In the rows, zero is written as 128.
The rows of Z fall into a few groups, and each row is roughly a mix of its group's hidden directions.
Z:
[[130 192 113 157 117 119 114  73 122 120]
 [ 98 134 167 186 123 153 141 165 132 153]
 [118 155  95 178 101 138 139 169  92 145]
 [121 129 104 188 120 102 165 118 149  86]
 [108 137 131 102 133 142 147 126 127 212]
 [ 97  81 117 124  99 166  76 127 137 144]
 [129  86 139 126 165 124 129 194  95 132]
 [147 149 177  93 152 117 170 112  89 117]
 [124 153 120 189  75 166 132 122 127 123]
 [106 119 176 160 133 143 104 166  93 164]
 [135 187 120  97 111 144 135  87 145  88]
 [148 188 129  88 127 134 146 106 136  82]
 [154  99 113 117  99  77 155 159 137 167]
 [124 160 109 147 157 181 161 158  95 117]
 [108 147 114 110  80 142 106  72 164 120]
 [162 177 127 144 150 155 159 172 120 101]
 [103 119 100 148 156 126 174 187 147 123]
 [150 152  80  97  91 111 169 153 137 111]
 [131 198 113 152 133 107 100  97 116 102]
 [149 112  78  80 145 118 128 111 130  78]
 [147 176 154 138  82 150 175 127 108 123]
 [120 153 106  96 138 125 185 141 168  91]
 [131 105 103 135 181 133 160 186 135 116]
 [178 162 157  95 138 115 105  96 105 101]
 [ 97 169 117 147  83 124 128  71 132 142]
 [ 61 164 141 166 136 144 116 148 122 149]
 [122 162 164 154  67 130 151 118 161 129]
 [125 145  89 134 111 132  83  65 116 110]
 [115 176 123 145  83 143 100  76 143 128]
 [123 103  66 124 104 125  75 127 149 149]
 [107 157 146 180 158 140 145 104  79 130]
 [ 91  84 128 158  98 140  90 135 117 171]
 [ 82 176 124 151 112 144 167 119 167 139]
 [ 89 118 104 127 158 128  80  90 166 107]
 [128 110 179 110 161 123 142  71 145 105]
 [132 151 114 124 106 117 123  42 127 124]
 [114 156 114 131 134 180  77  91 153 137]
 [126 127 127 130  72 114 115  78 155  84]
 [ 90 115 139 135 149 155  68  86 109 137]
 [147 104 182 149 150 121 181 119 102 146]
 [182 141 117 160 135 113 128 108  99 182]
 [124  85 128  70  89 145 111 150 116 155]
 [132 154 116 125 172 149 171 172  95 104]
 [ 95 130 102 187 147 129 152 173 117 147]
 [113 108 100  83 149 129 159 164 166  93]
 [ 92 120 103 169 125 108 176 143 165 102]
 [102 165 164 125 108 164 166 145 169 111]
 [143 155 174 133 147 184 127 123  97 162]
 [142 114 131  84  69 108  97 129 145  93]
 [144 102 106  88 115 124  97 111 193 120]
 [116 118 131 138  81 141  78  75 137 152]
 [147  76 134 112 177 114 151 170 108 132]
 [135 141 146 112  81 108 121 121 159  63]
 [ 79 118 132 119 167 163  80 105 111 141]
 [149 163 167 127  92 140 175 118 100  98]
 [104 106 153 190 102 159 118 131 157 153]
 [167 185 131 144 145 151 157  85 126 137]
 [144 173 143 100 140 159  84 131 130 175]
 [149 123  95 105  75 129 136 121 181  97]
 [113  98  73 113 154 110  85 118 163 119]
 [107 138 154 184 119 134 154 150 152  78]
 [121 203 113 123 112 130 131  98 142  91]
 [119 135 119 122 168 133 187 177 101 115]
 [101  97 118 132 142 146 158 201 137 128]
 [122 145  71 125  90 135 105 114 155  82]
 [122 114 142 206 150 125 130 136  95 152]
 [167 140 124  70 143 134  85 100 103 139]
 [155 125 135 143 182 113 153 188 114 118]
 [149 137 101  89 140 123 123  69 167 102]
 [138 122  66 112 112 103 118 179 104 111]
 [149 144 149 163 148 156  81 153 118  81]
 [158 156 138 159 119 133 109  56 118 144]
 [ 94 120 112 119 188 176 107 151 129 145]
 [107 102  95 115  90  87 135 142 166  90]
 [131  75 131 154 130 108  85 149  82 146]
 [ 98 113 103 190 139 106 158 139 130 167]
 [109 150 166 177  89 112 157 127 157 103]
 [147 144 141 110 136 117 198 178 135 124]
 [100  78 108  92 141  96 109 168 133 106]
 [ 90 145 138 100 153 176 136 162 162 102]
 [128 107 124 113 167 125  54 137 114 155]
 [156  94 156 116 165 121 143 191 111 126]
 [133 163 151 181 179 155 146 118 111 140]
 [162 120 111 116 118  82 188 160 126 144]
 [124  66 116 174  98 102 139 135 104 113]
 [132 173 115 162 158 147 184 149 107 124]
 [ 90 165 140 101 161 151 132  92  95  96]
 [116  99 181 160 145 134 132 156 114 178]
 [ 87 132  87 119 135 129  72 116 161  98]
 [134  80 138 114 169 116 154 185 111 132]
 [149 175 134  99 128 117 199 125 135 128]
 [155  71 135 105 130 155  75 135 151 127]
 [132  64 127 114 133 151  80 162 146 131]
 [116 157 101 133 162 101 198 131 120 117]
 [118 168 127 134 136 182  92  84 153 126]
 [118 168 127 118  83 128 156  83 173 123]
 [ 94 128 115 183 101 133 144 182 111 141]
 [133  97 143 113  88 102  84  90 166 142]
 [ 98 150 179 132  93 157 153 149 152 158]
 [ 96 131 140 175 104 127 175 147 163  97]
 [ 77  77 128 116 139 137  75 132 128 149]
 [154  91 107 156 147  98  88 129  92  93]
 [130 112 113 150 119 140  67  84 136 170]
 [102  82 136 105 141 103 150 191 120 131]
 [163 173 132 120 151 144 177 139 144 170]
 [147 123  89 145  81 152  74 121 132 100]
 [134 155  85 118  77 149  98 151 163 146]
 [117 160 131  85 145 117  86 153 169  93]
 [143 102  86  88 180 125 112 129 109  95]
 [120 112 139  96 188  91 133 157  96 148]
 [113 126  86 144 150 165  77  85 132 114]
 [157 175 142 178 108 151 149  89 128 138]
 [168 134 167 151  87  86 157 103 121 130]
 [150 171 145  80 152 165  86 127 130 127]
 [150 150 158 160 102 139  86  77 131 154]
 [108 124 102 129 102  87 158 126 173  80]
 [158 186 132 121 139 148 182 150 141 110]
 [151  72 115 114 111 127 100 128 186 143]
 [ 91 101  82 137 146 120  83 142 168 144]
 [158 169 114 120 153 149 155 109 143 187]
 [144 110 147  90 175 117  75 131 100 146]
 [ 79 105 108 122 165 164  79 139 122 115]
 [138 130  86 141  79 149  80 118 145  93]
 [150 184 128 100 163 164  91 125 137 144]
 [132 140 124 147  92 143  69  76 149 131]
 [111 123 101 203 144 100 158 129 137 120]
 [134 192  99  88 122 139 128  97 160 132]
 [145 124  98 175 113 100 141 112 141  67]
 [138  72 135 164 125 103 126 180 117 102]
 [114 137 110 100 106 130 170 107 144 194]
 [160 169 112  98 167 151  75 127 130 121]
 [134 169 145 148 125 153 110  59 124 105]
 [115 126 181 140 161 147  77 123  95 150]
 [ 86 128 117 167 155 135  84 158 101 159]
 [155 164 120 156 115 145 103  59 134 135]
 [153 156 144 162 109 131 106  60 113 118]
 [101 136 115 152 142 135 148 127 182 188]
 [ 98  89 130 113 167 135 144 193 125 125]
 [ 89 132 134  91 139 163 137 173 174 116]
 [113  61 118 130 125 150  81 155 141 145]
 [148 120  80  93  89 118 136 135 179 110]
 [ 76 121 142  85  90 112 149 166 142 116]
 [104 111 107 110 131 150 120 198 164 111]
 [146  64 138 137 166 114 140 161 112 157]]

Each list below has three rows that fit no group; the rest each fit one group, if only roughly. Name those rows in the order they come.
- Z885: [183  97 103  82 134  95 122 133 106 110]
- Z757: [110  85 122 132  59 105 151 135 138 106]
- Z735: [131 140 186 145 168  97 160 138 107 155]
- Z118: [ 92  81 115 147 107 143  74 135 145 156]
- Z522: [131 181 118 119 106 128 152  84 177 111]
- Z39: [117 152 120 156  88 137  84  75 150 143]
- Z588: [167 150 126 123 178 113 176 150 140  97]
- Z395: [108 185 121 136 178 150 155 121 163 130]
- Z552: [113 175 158  97 155 171  99 105 150 126]
- Z518: [168 123 137 156  75 109 169 118 111 160]
 -> Z735; Z552; Z518
- Z487: [118 122 158 169 142 146  84 163  97 164]
- Z867: [129 153 114 106 123 142 105  85 195 145]
- Z99: [102  96 128 114 160 141 135 199 142 144]
- Z751: [138 118 183 150 141 123 174  96 100  99]
- Z944: [123  78 140 109 157 128 145 195 134 125]
- Z255: [119  81  77  91 112  87 112 131 142 130]
- Z827: [158  90 111 143 101  69 159 152 115 124]
- Z640: [127  89 158 108 182 126 140 178 115 138]
- Z525: [109  93 100 124  97 142  77 134 142 176]
- Z718: [129 160  96  78 130 117 109 143 171  88]
- Z279: [130 150 151 167 164 170 151 117 103 171]
- Z497: [ 87 121  91 134 132 106 156 161 178 101]
- Z269: [174 146 127  82 128 131  79 101 117  99]
- Z283: [ 83 125 128 107 146 150  76 147 153  87]
- Z805: [125 142 123  88 121 149  58 116 165 130]
 -> Z640; Z525; Z283
- Z23: [123  94 143 151 154 115 101 173  77 152]
- Z582: [148 144 103 157 100  90 184 125 151 105]
- Z384: [114 121 128 139 196 103 148 132  79 146]
- Z262: [ 95 145 117 196 117 114 158 131 130  91]
- Z383: [135  89 147 188  94  93 111 139 109 121]
- Z733: [121 164 110  70 155 125 154 105 166 143]
- Z13: [150  69 101  87  97 103 124 142 131 151]
- Z187: [119 139  79 162  85 129 173 152 147 122]
- Z376: [175  98 132 161 146 125 129 108  67 134]
- Z673: [133 161 177  94 111 118 171 149 144 162]
 -> Z582; Z262; Z13
